In the data rows, 500 means zero.
Here are some points, each followed by its number:
array([389, 493, 435, 413, 400, 460, 477, 594, 612, 516, 540, 465, 465, 398, 485, 424, 528, 451, 507, 475, 655, 475, 566, 499, 507, 472, 425, 520, 620, 571, 512, 457]) 0
array([539, 800, 591, 517, 606, 329, 807, 390, 646, 608, 428, 436, 500, 468, 547, 483, 813, 364, 526, 276, 554, 712, 646, 377, 585, 643, 383, 264, 390, 842, 485, 308]) 1
array([455, 345, 487, 412, 331, 580, 532, 411, 595, 460, 506, 534, 434, 518, 508, 419, 379, 475, 511, 634, 562, 399, 435, 532, 468, 313, 603, 525, 636, 408, 469, 470]) 2
array([554, 548, 500, 484, 347, 558, 367, 410, 411, 424, 638, 467, 470, 423, 306, 756, 628, 415, 471, 590, 436, 539, 464, 360, 547, 548, 635, 450, 585, 310, 582, 528]) 3
array([562, 535, 484, 470, 385, 563, 396, 417, 412, 410, 662, 470, 456, 454, 323, 750, 616, 393, 440, 557, 420, 525, 470, 367, 552, 560, 641, 427, 557, 319, 580, 567]) 4
array([511, 552, 437, 504, 616, 550, 367, 598, 517, 582, 548, 491, 466, 396, 484, 374, 568, 540, 435, 656, 541, 447, 521, 607, 494, 560, 371, 581, 541, 651, 408, 593]) 5
array([354, 674, 466, 611, 488, 481, 536, 403, 639, 447, 462, 528, 415, 469, 506, 491, 673, 309, 417, 436, 358, 535, 551, 450, 406, 467, 330, 435, 524, 568, 492, 440]) 6
array([682, 578, 331, 531, 408, 471, 357, 606, 277, 580, 434, 607, 594, 446, 608, 478, 480, 480, 473, 443, 504, 557, 436, 577, 418, 498, 521, 533, 439, 547, 515, 376]) 7
array([476, 557, 436, 491, 602, 505, 408, 611, 534, 576, 548, 497, 490, 421, 527, 367, 564, 545, 473, 604, 552, 455, 566, 589, 489, 559, 373, 564, 525, 657, 422, 561]) 8
array([566, 620, 368, 453, 568, 474, 639, 452, 585, 482, 393, 496, 493, 507, 564, 549, 567, 361, 356, 472, 521, 602, 466, 474, 548, 440, 483, 442, 459, 601, 544, 387]) 9
array([555, 306, 433, 335, 531, 478, 527, 627, 576, 565, 596, 458, 447, 391, 554, 389, 393, 525, 538, 588, 621, 430, 459, 661, 564, 596, 517, 461, 513, 554, 459, 528]) 10
array([612, 631, 424, 433, 536, 584, 547, 497, 571, 626, 367, 513, 371, 495, 577, 218, 527, 397, 406, 527, 536, 320, 494, 529, 313, 368, 425, 460, 505, 590, 410, 426]) 11
array([445, 579, 493, 717, 567, 609, 321, 541, 411, 416, 456, 637, 604, 545, 385, 536, 475, 528, 520, 471, 402, 590, 433, 490, 529, 549, 497, 547, 427, 481, 541, 626]) 12
array([617, 583, 428, 429, 550, 562, 586, 487, 528, 620, 393, 477, 366, 465, 585, 241, 507, 411, 400, 510, 536, 334, 490, 518, 344, 421, 431, 468, 490, 611, 451, 397]) 13
array([562, 297, 441, 332, 532, 469, 543, 615, 565, 600, 606, 467, 476, 392, 568, 400, 392, 530, 568, 572, 602, 436, 492, 655, 573, 610, 523, 459, 521, 545, 444, 529]) 14
array([462, 677, 523, 553, 509, 293, 483, 511, 405, 591, 391, 419, 565, 560, 595, 546, 558, 605, 553, 383, 491, 690, 568, 488, 471, 513, 427, 533, 553, 643, 514, 391]) 15
array([636, 504, 439, 388, 487, 641, 552, 377, 495, 422, 468, 460, 442, 545, 440, 538, 429, 481, 417, 550, 562, 413, 433, 383, 530, 416, 738, 460, 479, 358, 505, 581]) 16
array([506, 502, 436, 417, 529, 489, 512, 448, 404, 595, 552, 310, 458, 577, 503, 624, 432, 451, 368, 596, 484, 599, 455, 486, 561, 437, 367, 612, 599, 510, 593, 377]) 17
array([421, 570, 735, 736, 456, 528, 524, 434, 385, 309, 482, 509, 696, 669, 326, 713, 569, 482, 602, 401, 395, 636, 448, 437, 573, 600, 618, 498, 464, 412, 526, 555]) 18
array([428, 593, 386, 531, 418, 513, 366, 489, 539, 392, 422, 645, 609, 497, 443, 495, 541, 553, 600, 424, 483, 717, 472, 462, 463, 424, 507, 460, 617, 415, 526, 611]) 19
array([677, 780, 506, 589, 669, 624, 535, 445, 445, 479, 373, 533, 594, 483, 473, 591, 552, 516, 552, 411, 566, 603, 401, 484, 692, 618, 550, 342, 297, 628, 495, 582]) 20
array([553, 307, 445, 345, 541, 473, 533, 622, 556, 593, 591, 468, 443, 412, 552, 396, 389, 546, 552, 603, 616, 436, 465, 634, 574, 607, 523, 469, 513, 542, 443, 552]) 21
array([558, 573, 566, 370, 594, 392, 638, 453, 506, 672, 601, 406, 451, 471, 491, 527, 587, 459, 513, 438, 514, 567, 561, 513, 707, 701, 487, 391, 413, 643, 516, 415]) 22
array([275, 477, 530, 555, 460, 523, 508, 509, 602, 321, 514, 627, 516, 520, 461, 542, 522, 511, 475, 517, 439, 471, 630, 396, 400, 408, 470, 569, 577, 470, 478, 519]) 23
array([672, 615, 322, 548, 412, 503, 330, 614, 273, 608, 415, 623, 567, 443, 599, 483, 479, 503, 476, 462, 518, 581, 410, 565, 431, 508, 529, 535, 466, 583, 536, 405]) 24
array([169, 392, 675, 611, 486, 481, 577, 392, 611, 460, 488, 456, 443, 658, 508, 463, 486, 539, 481, 480, 406, 439, 646, 422, 390, 268, 391, 712, 545, 424, 551, 460]) 25
Which two points above are nearest to each new point? Their numbers follow each, nearest first.
array([442, 680, 537, 558, 478, 307, 501, 498, 422, 561, 440, 427, 547, 571, 577, 533, 528, 560, 561, 373, 479, 707, 568, 484, 495, 513, 428, 541, 545, 618, 528, 400]) 15 9
array([288, 329, 552, 495, 411, 436, 602, 508, 642, 414, 516, 680, 413, 452, 533, 381, 579, 574, 546, 506, 516, 343, 588, 443, 403, 316, 434, 537, 559, 472, 467, 485]) 23 25
array([462, 673, 530, 549, 504, 292, 505, 509, 391, 586, 408, 406, 538, 581, 577, 558, 548, 593, 543, 365, 475, 690, 560, 485, 499, 522, 426, 534, 535, 650, 546, 376]) 15 9
array([474, 692, 519, 538, 477, 291, 499, 522, 397, 584, 415, 432, 562, 574, 603, 489, 542, 596, 573, 344, 505, 663, 542, 500, 487, 487, 440, 553, 567, 621, 529, 405]) 15 7
array([172, 365, 649, 582, 507, 443, 594, 386, 573, 438, 467, 473, 446, 673, 478, 473, 500, 558, 483, 477, 412, 442, 597, 393, 392, 284, 387, 689, 574, 416, 568, 453]) 25 23
array([647, 475, 477, 443, 472, 404, 558, 502, 404, 646, 606, 365, 580, 533, 466, 533, 630, 442, 593, 538, 531, 586, 426, 477, 682, 626, 520, 394, 534, 505, 562, 487]) 22 17
array([526, 386, 449, 520, 544, 471, 468, 475, 387, 552, 591, 441, 523, 568, 488, 619, 393, 441, 383, 662, 389, 661, 380, 570, 511, 545, 423, 556, 530, 362, 603, 462]) 17 4
array([266, 328, 547, 498, 408, 450, 592, 471, 654, 424, 502, 674, 455, 458, 525, 397, 588, 561, 576, 474, 510, 350, 583, 451, 424, 322, 429, 512, 580, 477, 464, 446]) 23 25
array([193, 340, 667, 593, 500, 487, 571, 396, 576, 424, 481, 511, 469, 641, 509, 438, 475, 581, 472, 472, 428, 413, 607, 405, 381, 246, 363, 731, 539, 406, 560, 461]) 25 23
array([455, 595, 382, 543, 404, 533, 327, 487, 542, 383, 453, 672, 590, 520, 434, 529, 537, 601, 580, 483, 473, 657, 477, 450, 481, 422, 546, 452, 603, 377, 548, 618]) 19 12
array([201, 368, 646, 609, 490, 485, 600, 401, 592, 424, 475, 512, 471, 688, 487, 442, 483, 597, 501, 470, 421, 446, 605, 401, 399, 278, 402, 692, 566, 429, 556, 478]) 25 23
array([455, 578, 420, 505, 564, 441, 507, 522, 451, 520, 488, 522, 492, 524, 593, 384, 537, 524, 354, 506, 496, 537, 527, 481, 391, 452, 452, 549, 421, 601, 486, 561]) 8 5
array([428, 566, 508, 734, 561, 585, 311, 544, 384, 398, 451, 647, 572, 554, 388, 511, 462, 536, 531, 479, 403, 579, 414, 490, 527, 542, 490, 574, 424, 489, 512, 623]) 12 19
array([475, 531, 433, 666, 616, 502, 519, 571, 447, 479, 420, 502, 611, 581, 514, 505, 523, 512, 423, 457, 432, 647, 526, 443, 458, 554, 389, 613, 392, 566, 556, 536]) 12 15
array([416, 592, 384, 536, 397, 528, 356, 482, 535, 376, 459, 673, 603, 507, 463, 529, 531, 587, 570, 449, 453, 689, 479, 437, 469, 406, 536, 448, 612, 411, 530, 632]) 19 12
array([424, 602, 376, 560, 388, 528, 334, 499, 538, 404, 416, 691, 589, 497, 460, 508, 541, 591, 614, 457, 462, 686, 474, 471, 480, 390, 526, 447, 603, 436, 545, 616]) 19 12
array([389, 574, 500, 771, 605, 525, 335, 489, 399, 349, 421, 551, 558, 602, 405, 554, 490, 561, 463, 502, 324, 558, 436, 392, 368, 464, 449, 620, 466, 352, 452, 682]) 12 23
array([474, 682, 513, 527, 524, 305, 520, 502, 423, 594, 422, 402, 552, 559, 565, 551, 550, 584, 537, 359, 465, 705, 560, 476, 489, 504, 394, 520, 549, 638, 532, 375]) 15 9
array([181, 359, 672, 608, 486, 478, 571, 399, 573, 431, 467, 501, 462, 675, 519, 465, 468, 571, 498, 467, 416, 414, 623, 393, 394, 257, 401, 701, 538, 417, 552, 445]) 25 23
